Read these off the array that follows. Rows and columns are numbered from 0.
1) Which number is the entry in row 0 and column 2?
2) Which number is the entry in the top-left corner?
3) Which number is the entry in the bottom-left corner?
4) Which number is the entry in row 1 and column 1?
5) Which number is the entry just right of the centre entry?
6) Which number is the entry just right of the largest entry?
7) Which number is the bottom entry of the column that holds the smallest entry?
33  48  43  47  49  42  36
26  45  43  45  50  48  35
35  27   9  19  19  38  20
29  49  50  50  53  45  42
80  10  92   3   7  40  52
49  18  12  13  11  25  47
20  50  72  52  66  59  42
1) 43
2) 33
3) 20
4) 45
5) 53
6) 3
7) 52

[ 0.53 -0.07 -0.33  0.39 -4.19  0.93  4.75  2.25  5.19  7.00  1.55  2.53
 -0.22 -1.21]
What is the entry just right of -0.07? -0.33
What is the entry just left of 5.19? 2.25
The entry just right of 2.25: 5.19
What is the smallest entry? -4.19
What is the entry just right of the largest entry? 1.55
What is the entry just right of -0.22? -1.21
